In the data rows, zero lies at 4.5, halfway between 4 and 5.
Every row has a hidden score. In each pair, how much higher is the second row's than the first's? 20 means about the same, 40 much higher and 0 much lower. The score is a weighted sum of the row's numbers plus the product of two more (or one squared), each taken from its middle value.
[2 6 7 1 6 5 3 5 4 4 6 5 6 1 5 3 8 5 3 5 2]
[5 4 5 5 3 4 4 4 5 5 5 5 5 4 4 4 4 6 4 5 5] >> 12
[7 2 6 6 6 5 6 5 6 8 5 4 3 4 5 6 6 5 8 7 7]
[4 5 5 4 4 5 4 4 4 4 5 5 5 5 4 4 4 5 4 4 4] >> 15
[6 3 1 6 3 3 6 4 6 5 2 4 3 8 5 6 2 3 4 5 5]
[2 5 4 1 4 4 4 5 3 5 7 5 9 5 6 6 6 4 1 5 6] >> 18
[4 5 6 4 6 7 3 4 2 0 4 5 4 1 3 0 4 6 5 2 1]
[5 4 5 5 4 4 4 4 5 4 5 5 6 5 3 5 4 5 4 4 5] >> 23
[1 7 4 3 4 4 2 4 3 0 2 5 6 5 4 3 4 4 1 1 1]
[5 6 3 4 3 2 7 3 8 8 6 4 5 6 7 8 5 5 4 7 7] >> 34
[5 4 5 5 5 5 4 4 4 5 5 4 4 4 4 5 5 4 4 5 4]
[4 5 5 3 6 6 4 5 2 4 7 4 5 3 5 3 7 5 5 5 4] >> 13
[5 4 5 5 5 5 5 5 5 5 5 4 4 4 4 5 5 5 5 6 5]
[1 5 3 1 8 4 6 7 4 4 1 3 1 5 8 5 6 0 5 5 2] >> 17
[4 6 3 4 4 7 3 4 0 1 4 5 5 4 3 1 4 4 4 1 3]
[5 5 3 4 3 3 5 4 6 7 6 4 6 6 6 7 4 5 2 6 6] >> 26
[3 5 3 4 4 4 3 5 3 3 4 5 6 5 5 4 4 4 2 3 4]
[5 4 5 5 5 4 5 5 4 5 4 5 4 5 4 4 4 5 4 4 5] >> 26
[2 4 3 1 9 4 6 7 4 5 1 2 0 6 9 6 6 0 6 6 2]
[5 4 2 6 2 2 4 4 6 4 3 5 5 7 4 6 2 4 2 4 5] >> 23
[5 3 4 6 4 6 4 5 2 2 2 5 3 5 2 2 2 4 6 2 3]
[3 4 3 5 5 5 3 6 1 0 2 5 4 4 3 2 2 3 3 1 2] >> 19
[1 6 3 0 7 3 6 7 4 6 3 3 4 7 9 7 7 0 3 6 3]
[5 5 5 5 5 6 4 5 2 4 5 5 4 4 3 2 5 4 5 3 5] >> 19
[7 4 6 9 0 5 2 2 4 4 8 8 9 4 0 4 2 9 2 3 9]
[6 4 5 5 5 6 5 5 2 5 5 5 4 4 4 3 5 5 6 4 5] >> 18
[4 5 5 5 4 5 5 4 4 5 5 5 5 4 4 5 4 4 4 5 5]
[4 5 5 5 4 4 4 5 6 4 4 5 4 4 5 5 4 5 4 5 4] >> 19
[3 5 4 4 4 3 5 5 6 4 3 4 4 5 5 6 4 4 4 5 4]
[4 4 5 5 4 5 3 5 4 3 4 5 5 4 2 4 3 5 4 3 4] >> 28
[4 6 6 3 4 4 4 4 5 7 7 5 7 5 5 6 6 5 2 5 6]
[4 5 6 5 5 4 4 5 5 3 3 5 4 4 4 4 4 5 5 4 3] >> 14
[5 5 4 5 4 4 5 4 5 5 4 4 4 5 5 5 4 4 5 5 5]
[5 4 4 5 4 5 5 4 5 5 4 4 4 6 5 4 4 4 5 5 5] >> 24
[3 5 5 4 4 4 4 4 6 4 3 5 5 5 5 5 4 4 3 4 3]
[5 4 4 4 5 4 5 5 4 5 5 4 4 4 5 4 5 4 5 5 4] >> 19
[4 4 2 5 4 5 4 4 2 1 3 5 4 6 4 2 2 4 4 1 3]
[4 4 5 5 4 4 4 5 5 5 4 5 4 4 4 5 5 4 5 5 5] >> 19
[5 4 4 5 4 4 4 5 5 5 5 5 5 5 4 4 4 5 4 5 5]
[6 3 2 6 4 6 5 5 2 3 4 4 3 5 4 3 2 4 6 3 5] >> 5
[2 4 5 2 8 5 6 6 4 5 3 3 2 4 8 5 6 1 6 5 3]
[4 6 6 4 5 4 4 5 6 4 4 5 4 3 5 5 5 6 4 5 3] >> 12
[9 3 2 9 4 5 7 4 5 4 4 4 2 6 3 3 2 4 8 5 6]
[5 6 5 5 4 4 5 4 4 4 5 5 5 5 4 4 4 5 4 4 5] >> 30
[4 5 5 4 5 4 4 5 4 4 4 4 4 5 5 4 4 4 5 4 4]
[5 4 2 5 5 4 6 5 5 4 2 3 2 7 6 6 3 2 4 5 4] >> 24
[3 5 4 2 8 4 6 6 4 5 2 3 1 5 8 5 6 0 6 5 2]
[4 4 3 7 2 3 4 4 5 1 1 5 4 6 2 4 1 4 3 2 3] >> 13
[2 7 8 2 5 3 4 4 9 6 5 5 5 1 7 6 8 6 3 7 2]
[6 4 4 6 4 5 4 4 4 3 3 4 3 5 4 3 3 4 6 3 4] >> 18
[5 4 5 5 4 4 4 4 5 5 5 5 5 5 4 5 5 5 5 5 6]
[3 4 7 4 5 5 3 5 3 3 5 5 5 3 3 4 5 5 4 3 3] >> 17
[4 4 5 5 4 4 5 4 5 4 5 4 4 4 5 4 4 5 5 4 4]
[6 4 9 3 7 6 6 5 6 9 9 4 5 0 6 6 9 7 7 9 8] >> 19
[5 5 4 3 4 4 6 5 5 7 6 4 6 5 6 7 6 4 4 6 7]
[2 5 3 0 9 4 7 8 4 6 1 1 0 7 9 6 6 0 6 5 2] >> 15
[5 4 4 5 4 4 4 5 5 5 4 5 4 5 5 5 4 4 4 5 5]
[5 4 4 5 4 4 5 5 5 5 4 4 4 4 5 5 4 5 5 5 4] >> 15
[6 4 5 7 4 3 6 4 8 7 3 4 3 5 4 7 4 5 6 6 5]
[4 5 5 5 5 4 4 4 5 4 4 5 4 4 4 4 4 5 4 4 3] >> 20
[6 4 6 3 6 5 5 4 6 7 7 4 5 3 5 5 7 5 5 7 6]
[1 5 4 5 4 5 1 5 1 0 0 5 4 6 2 1 1 3 2 0 0] >> 33
[5 5 4 4 4 4 4 4 5 4 5 5 5 5 4 4 4 4 4 4 4]
[4 6 3 3 4 4 6 4 4 6 5 4 6 7 6 6 5 3 3 6 6] >> 24
[5 4 6 4 6 5 5 5 4 6 5 5 5 3 4 5 6 4 6 5 6]
[7 4 0 7 1 2 7 2 9 4 1 4 2 9 6 6 0 4 4 4 4] >> 27
[4 4 5 5 4 4 4 5 5 4 4 5 4 4 4 5 4 5 4 5 4]
[1 6 6 1 5 4 3 4 3 6 6 5 7 5 5 5 7 3 2 5 5] >> 25
[6 5 5 6 2 5 4 4 5 5 7 6 7 4 2 5 4 8 4 4 6]
[3 4 6 4 4 3 4 4 7 6 4 5 5 5 4 6 5 5 3 6 4] >> 26
[6 3 4 6 4 3 6 4 8 6 4 4 3 5 5 6 4 5 6 6 5]
[4 4 6 5 5 4 4 4 5 4 4 5 4 4 3 4 4 5 4 4 4] >> 24
[1 5 3 1 9 4 6 7 4 4 1 2 0 6 9 5 6 0 5 5 1]
[4 5 7 3 6 6 3 5 3 5 6 5 5 2 3 3 7 5 6 4 4] >> 22
[4 3 4 5 5 4 4 5 5 4 5 5 5 4 4 4 5 4 5 5 4]
[3 5 6 4 5 5 3 5 3 4 5 5 6 3 3 3 5 5 4 4 3] >> 30
[3 5 4 5 3 3 3 4 6 3 4 5 6 4 3 5 4 6 2 4 3]
[7 4 6 8 1 5 3 3 5 4 7 6 8 3 0 4 3 9 4 4 7] >> 22
[3 3 1 8 3 3 3 5 3 0 0 5 2 9 2 4 0 1 3 0 2]
[2 5 3 5 5 5 2 5 1 0 1 5 4 5 3 2 2 3 3 0 1] >> 17
[4 3 5 4 5 3 5 6 6 6 4 5 5 4 5 7 5 4 4 6 5]
[5 5 5 5 3 4 4 4 4 5 5 5 5 5 3 4 4 6 4 4 5] >> 18
[6 4 4 7 3 2 6 3 9 6 3 5 3 4 4 6 4 7 5 7 4]
[2 6 5 2 5 4 4 5 4 5 6 5 7 5 6 5 6 4 2 5 5] >> 22
[5 4 4 5 5 4 5 5 5 5 4 4 4 4 5 6 4 4 5 5 5]
[4 7 9 0 8 5 5 4 8 9 9 5 7 0 7 6 9 9 6 9 6] >> 16
[4 4 4 4 4 5 4 5 4 4 5 5 5 5 4 4 4 4 4 4 5]
[4 4 3 4 6 4 5 5 5 5 3 4 3 6 6 5 5 2 5 5 3] >> 21
[5 4 4 4 5 6 5 5 1 6 6 4 5 6 5 4 5 3 5 5 7]
[4 5 4 4 3 4 4 4 3 4 5 5 6 5 4 5 4 5 4 4 5] >> 15
[3 6 5 3 4 4 4 4 4 5 5 5 6 5 5 6 5 4 3 4 5]
[1 6 7 2 6 4 3 5 4 3 4 5 6 1 4 4 7 5 3 4 1] >> 17
[6 3 5 7 4 2 6 4 9 8 4 4 3 5 5 7 4 6 6 7 5]
[6 4 5 3 7 8 5 5 2 4 7 4 4 0 5 1 8 6 8 5 3] >> 26
[2 5 4 5 3 4 2 5 3 0 1 5 4 5 2 3 1 4 2 0 2]
[4 4 6 5 5 5 4 5 4 3 4 5 4 4 3 4 4 5 5 4 4] >> 23
[6 4 1 5 3 5 6 4 2 5 5 4 5 7 5 5 3 3 4 4 7]
[2 5 4 4 5 4 4 6 3 3 2 4 3 5 5 4 4 2 4 3 3] >> 14
[6 4 4 7 3 4 4 4 5 4 5 5 5 4 3 5 4 6 5 5 6]
[5 6 6 3 6 6 5 4 3 5 8 4 5 3 5 3 7 5 5 5 5] >> 25
[6 5 6 7 1 5 3 3 4 4 7 6 8 4 1 4 3 8 4 4 7]
[4 4 5 5 4 5 4 5 4 4 5 5 6 3 3 4 4 5 4 4 4] >> 29
[4 4 5 5 5 3 5 5 6 6 4 5 4 4 5 6 5 4 5 6 5]
[5 5 9 2 7 5 6 5 7 9 9 4 5 0 7 6 9 7 6 9 6] >> 18
[5 4 2 4 4 3 6 5 5 7 6 4 6 6 6 7 5 4 3 6 7]
[5 3 4 4 4 5 4 5 5 5 4 5 4 4 4 4 5 4 5 5 4] >> 39
[7 3 1 6 4 6 5 4 3 3 4 4 4 6 4 3 2 4 6 3 5]
[8 4 7 4 7 8 6 5 4 6 8 4 3 1 6 3 8 7 9 7 5] >> 22
[3 5 5 4 5 3 4 5 6 4 3 5 4 4 4 5 5 4 4 5 3]
[7 4 5 8 1 5 4 4 5 4 7 6 7 4 1 4 3 8 4 4 7] >> 25
[4 3 4 7 4 4 3 4 6 2 1 5 2 5 3 3 2 4 5 3 2]
[5 5 5 4 5 6 5 4 3 6 7 4 5 5 5 4 6 5 5 5 6] >> 20
[5 4 2 6 4 4 6 5 4 5 2 4 3 7 6 5 2 3 5 4 5]
[5 5 6 4 6 6 5 6 4 5 5 4 4 3 5 4 6 5 5 5 5] >> 23
[4 4 4 5 4 5 5 5 5 4 4 4 4 4 4 4 5 5 5 5 4]
[4 4 5 5 3 5 3 4 4 4 5 5 6 4 3 4 4 6 4 4 5] >> 20
[4 4 5 5 5 4 4 5 4 5 4 4 4 4 4 5 5 4 5 5 5]
[4 4 2 6 2 4 4 4 4 3 2 5 4 8 4 5 1 3 3 3 5] >> 22
[5 6 4 5 4 5 4 4 4 4 4 4 4 5 4 4 4 5 4 4 5]
[4 4 4 5 4 4 4 5 4 4 5 5 5 5 4 4 4 5 4 4 5] >> 20
[3 7 9 2 5 5 3 4 6 7 9 5 9 0 4 5 9 8 3 6 5]
[4 3 4 5 5 4 4 5 5 4 4 5 4 4 4 4 4 4 4 5 4] >> 9
[5 5 5 3 6 8 4 5 1 3 7 4 5 3 5 2 6 5 5 4 4]
[5 4 3 5 4 4 4 4 6 4 4 4 4 6 5 5 3 4 4 5 3] >> 22
[6 5 3 5 4 5 5 4 4 5 5 4 4 6 4 5 4 5 5 5 6]
[5 4 6 5 5 5 5 5 3 6 5 4 4 5 4 5 5 4 6 5 6] >> 29
[4 3 5 4 5 4 4 6 5 5 4 5 4 3 4 5 5 5 4 5 4]
[5 5 6 4 6 8 4 5 0 4 7 4 4 3 3 2 6 5 6 3 5] >> 8
[5 4 1 4 4 4 6 4 3 6 5 4 5 8 6 5 3 2 3 4 7]
[5 4 5 5 4 5 4 4 4 4 4 5 5 4 4 4 4 5 4 4 4] >> 16
[2 6 5 1 4 5 4 5 4 6 7 5 7 4 6 5 6 4 2 5 5]
[4 6 6 2 5 4 5 4 8 7 7 4 6 2 7 6 8 7 5 8 4] >> 15
[6 4 0 6 2 2 6 4 6 7 4 4 5 9 6 7 2 3 3 6 8]
[6 4 5 5 5 7 5 5 2 5 6 4 5 4 4 3 5 5 7 5 6] >> 17
[6 4 6 6 2 5 4 3 5 5 8 6 8 4 2 5 5 8 4 5 7]
[4 5 1 4 3 4 6 4 3 6 5 4 6 8 7 6 4 2 3 4 7] >> 28
[1 6 4 0 4 3 4 5 4 6 6 5 8 6 7 7 6 3 0 6 6]
[1 5 4 3 3 3 3 5 4 4 4 5 7 5 4 6 4 4 0 4 4] >> 21
[7 4 6 9 0 5 2 1 4 3 8 8 9 4 0 3 2 9 3 2 7]
[8 3 5 6 7 7 5 4 5 4 4 4 1 2 5 2 5 6 9 5 3] >> 15
[4 5 4 4 4 4 4 4 5 4 5 5 6 5 4 4 4 5 3 4 5]
[5 3 5 5 4 5 4 4 4 4 5 5 5 4 3 4 4 5 5 4 4] >> 21
[4 5 6 4 6 6 4 5 4 4 5 5 5 3 3 4 5 5 5 5 4]
[7 4 5 6 5 4 6 4 6 6 5 4 2 4 5 4 5 6 7 6 4] >> 20
[4 5 9 2 6 6 4 5 4 7 8 5 7 1 4 4 9 6 5 7 6]
[4 4 5 4 5 4 5 5 5 6 4 4 4 4 5 5 5 4 5 5 4] >> 11
[4 5 7 5 4 5 3 5 4 4 6 5 6 2 3 4 5 7 4 4 5]
[5 5 5 5 3 3 5 4 8 5 5 5 5 3 4 5 4 7 4 6 4] >> 22
[4 5 5 5 4 4 4 4 6 3 4 5 4 4 3 4 4 5 5 4 3]
[6 5 8 3 7 6 5 5 6 8 9 4 5 1 6 5 9 7 7 8 6] >> 28
[5 3 5 5 5 5 5 5 3 5 5 4 5 5 4 4 4 3 5 4 6]
[4 4 5 5 5 4 4 5 5 4 4 5 4 4 4 5 5 5 5 4 4] >> 12
[8 3 4 6 5 6 6 4 6 6 6 4 2 3 5 4 5 6 8 6 5]
[4 4 2 5 3 5 3 4 2 1 3 5 5 6 3 3 1 4 2 1 4] >> 23
[5 4 5 5 5 4 4 4 4 5 5 5 4 5 4 5 4 5 5 4 4]
[4 4 5 5 4 4 4 4 4 4 4 5 4 4 3 4 3 5 4 4 4] >> 17
[3 6 9 4 7 6 2 5 5 1 3 5 3 0 3 1 7 7 6 3 0]
[2 5 5 2 8 4 5 6 4 4 2 3 2 4 8 4 6 1 5 5 1] >> 21
[5 4 5 5 4 5 4 5 4 5 5 5 5 5 4 5 4 4 5 4 6]
[4 5 5 4 5 5 5 4 5 5 4 4 4 5 5 5 5 4 5 5 5] >> 21
[7 4 3 6 5 6 6 5 2 5 5 4 3 6 5 4 4 4 7 4 7]
[2 7 6 1 6 6 2 5 2 2 6 5 7 1 5 3 7 5 3 3 3] >> 10
[4 5 5 4 5 4 5 4 5 5 4 4 4 5 5 4 5 4 5 4 4]
[0 7 6 0 4 4 2 5 3 4 6 5 8 3 5 5 7 4 1 4 3] >> 20
[6 4 6 4 6 8 4 5 1 4 7 4 4 2 4 2 7 6 7 4 6]
[5 4 5 5 5 5 5 5 4 4 4 5 4 4 5 4 4 5 4 5 5] >> 29
[5 4 4 4 4 4 5 4 5 5 5 5 5 4 5 4 5 4 5 4 4]
[4 4 5 5 5 4 4 4 5 5 4 4 5 5 4 5 4 4 4 5 5] >> 21
[5 3 5 6 5 5 4 4 4 2 3 4 3 4 3 3 3 4 6 3 2]
[6 4 7 7 5 6 4 4 6 3 4 4 2 2 2 3 4 7 8 4 2] >> 17
[4 5 2 4 4 4 5 5 4 5 4 4 5 7 6 5 3 2 3 4 6]
[5 4 5 5 4 4 5 5 5 5 5 5 5 5 4 5 4 5 4 5 5] >> 23
[4 6 4 4 3 4 4 4 5 4 4 5 6 5 4 5 4 5 3 4 4]
[6 5 6 7 1 5 3 3 4 4 7 6 8 4 1 4 3 9 3 4 7] >> 21
[7 2 2 7 4 4 6 4 5 5 3 4 2 6 5 5 2 3 7 5 6]
[8 2 3 9 4 4 6 4 6 5 1 4 1 8 3 5 0 4 8 4 6] >> 18
[2 4 4 5 4 5 2 5 0 0 1 6 5 4 2 2 2 4 3 0 2]
[5 4 4 4 5 4 4 4 5 4 4 4 4 4 5 4 5 5 4 5 4] >> 26
[3 6 6 3 5 5 4 4 3 5 7 5 7 3 4 4 6 6 4 5 5]
[5 4 5 5 4 4 5 4 4 5 5 5 5 4 4 4 5 5 4 4 5] >> 34
[6 4 7 5 6 7 5 5 3 4 6 4 4 2 5 3 6 6 7 5 5]
[5 4 6 4 6 5 5 4 5 6 5 4 4 4 6 5 6 5 6 6 4] >> 22
[5 4 4 5 5 4 5 5 6 5 4 4 3 4 5 5 5 5 6 6 5]
[9 3 2 7 5 7 8 4 4 6 7 3 3 4 6 4 5 6 9 6 7] >> 18
[6 5 5 7 0 5 3 3 4 4 7 6 8 4 1 4 3 8 3 3 7]
[4 5 7 2 5 6 4 5 3 4 6 4 5 2 5 4 7 5 5 5 4] >> 20
[4 4 5 5 4 4 4 4 5 5 4 5 5 5 4 4 5 4 4 4 4]
[4 4 4 3 5 4 6 5 6 6 6 4 6 4 6 6 6 5 4 7 6] >> 14
[5 4 5 5 4 4 5 5 5 5 5 5 5 4 4 5 4 4 5 5 5]
[4 3 5 5 5 5 4 5 4 5 5 5 5 4 4 5 5 5 5 5 5] >> 19
[4 4 5 5 5 5 4 5 4 5 4 4 4 5 4 4 5 4 5 4 5]
[7 4 6 7 2 5 3 3 4 4 7 6 7 4 1 4 4 8 4 4 7] >> 22
[7 4 1 6 2 2 7 3 8 7 4 4 4 8 6 7 3 3 3 7 7]
[5 4 4 5 5 5 5 5 5 4 4 5 4 4 5 4 4 5 5 5 4] >> 10
[5 4 3 5 5 5 5 6 5 5 5 4 4 6 5 5 4 3 6 5 6]
[4 3 4 4 5 5 4 5 4 5 5 5 5 4 5 4 5 5 4 5 5] >> 30
[4 4 5 4 5 5 4 6 3 5 5 5 5 5 4 5 5 4 4 4 6]
[4 5 4 3 6 4 5 5 4 5 2 3 2 6 7 5 5 1 4 5 3] >> 27
[6 4 5 4 7 6 5 5 5 4 5 4 2 2 6 3 6 6 8 5 3]
[4 5 5 4 5 4 5 4 5 5 5 4 4 5 5 6 5 4 5 5 5] >> 35
[4 4 5 5 4 3 5 5 5 5 3 5 5 6 4 6 4 3 4 5 5]
[8 4 5 6 5 6 6 4 5 7 6 4 3 5 5 5 5 5 8 6 7] >> 10
[3 5 6 4 4 4 3 5 6 4 4 5 5 4 4 5 5 5 3 4 3]
[4 5 5 5 4 4 5 4 4 5 5 5 5 5 4 5 4 4 5 4 5] >> 19
[5 4 5 6 2 5 3 4 4 4 6 6 7 4 1 4 4 6 4 3 6]
[7 4 6 8 0 5 3 3 5 5 7 6 8 4 0 5 3 9 4 4 8] >> 22
[4 5 6 5 5 4 4 4 5 4 4 5 4 4 3 5 5 5 4 5 4]
[6 4 2 5 5 5 6 5 3 6 5 4 5 6 6 5 4 4 5 5 6] >> 17
[2 5 6 3 4 4 3 5 3 4 4 5 6 4 4 5 5 4 4 4 4]
[6 5 5 4 5 7 4 4 2 4 6 4 4 4 4 3 5 5 6 3 5] >> 18
[5 4 0 6 1 3 6 4 5 4 3 5 5 9 5 7 1 2 1 4 6]
[3 5 7 3 5 6 3 5 2 3 4 5 6 2 4 3 5 5 4 3 3] >> 15
[2 6 5 1 5 4 4 5 3 5 6 4 7 4 6 6 7 3 2 5 6]
[5 4 4 4 4 5 4 5 5 4 4 5 5 5 4 4 4 4 5 4 5] >> 20
[4 4 5 5 5 4 4 4 4 5 5 5 5 5 4 5 5 4 4 4 5]
[8 4 8 4 7 5 7 4 9 9 9 4 4 0 7 7 9 8 9 9 7] >> 16
[3 5 8 4 6 6 2 4 4 2 4 5 4 1 3 2 6 6 4 3 0]
[5 4 5 4 4 5 5 5 5 5 5 5 5 5 5 5 5 5 4 5 5] >> 12
[3 4 3 2 7 4 5 6 4 5 2 3 2 6 8 5 5 1 4 5 3]
[5 5 5 3 6 7 4 5 1 4 7 4 5 2 5 2 7 5 6 4 4] >> 15
[5 6 3 5 4 3 6 4 8 6 3 4 3 5 7 7 4 4 5 7 5]
[5 5 3 5 3 3 6 4 7 6 4 4 4 5 6 6 4 5 4 6 5] >> 23
[2 5 3 5 3 3 2 4 4 0 1 5 4 6 2 3 1 4 2 1 0]
[7 4 5 5 6 8 5 5 1 5 7 4 4 3 4 3 6 5 7 4 6] >> 18
[6 3 5 6 2 5 4 3 5 5 7 6 6 4 2 4 4 7 4 5 6]
[5 5 5 5 5 4 5 4 5 5 4 5 4 5 4 5 4 4 4 5 5] >> 23
[3 5 3 5 3 3 3 3 7 0 0 5 3 6 4 3 1 4 3 2 0]
[5 6 6 3 5 4 6 4 6 8 8 4 5 3 7 7 8 5 5 8 7] >> 32
[4 5 5 4 5 4 5 5 4 4 4 4 4 4 5 5 4 4 5 5 5]
[8 4 6 9 0 5 3 3 5 4 9 8 9 3 0 4 3 9 3 3 9] >> 17
[4 4 5 5 5 3 5 5 6 6 4 4 5 6 4 6 4 4 4 5 5]
[8 4 2 7 4 4 6 4 6 6 5 4 3 6 5 5 4 5 7 6 6] >> 14
[4 4 5 4 5 5 4 4 3 5 4 4 5 5 4 4 4 3 4 4 5]
[4 4 1 4 4 4 5 5 3 4 4 4 5 7 5 5 3 2 4 4 5] >> 11
[5 4 4 5 3 4 5 4 5 5 5 5 5 4 3 5 4 5 4 4 5]
[5 4 5 4 5 4 5 5 5 5 4 4 3 4 5 5 5 4 6 4 4] >> 22
[7 2 3 8 4 4 6 5 5 5 2 4 1 7 4 6 2 3 7 5 5]
[4 4 5 5 5 4 4 5 3 4 4 4 4 5 4 5 4 4 5 4 4] >> 16
[9 2 3 8 5 5 7 4 7 6 3 4 1 5 5 5 3 5 8 6 5]
[5 4 3 6 4 5 4 4 4 4 4 5 4 6 3 4 3 4 4 3 5] >> 18
[4 6 5 5 4 4 5 4 6 4 3 5 4 5 5 5 4 4 4 5 4]
[8 4 4 6 5 4 7 4 7 7 4 3 2 4 6 6 4 5 8 7 5] >> 14
[7 3 3 6 4 7 5 4 2 4 5 4 4 6 4 3 4 4 6 4 6]
[8 3 5 6 4 4 7 4 8 8 6 4 4 5 6 6 6 6 7 8 7] >> 23
[5 5 3 4 4 5 5 5 3 5 5 4 5 6 5 5 4 3 5 5 6]
[5 5 4 5 5 5 5 4 4 5 5 4 4 5 4 4 4 4 5 5 5] >> 21
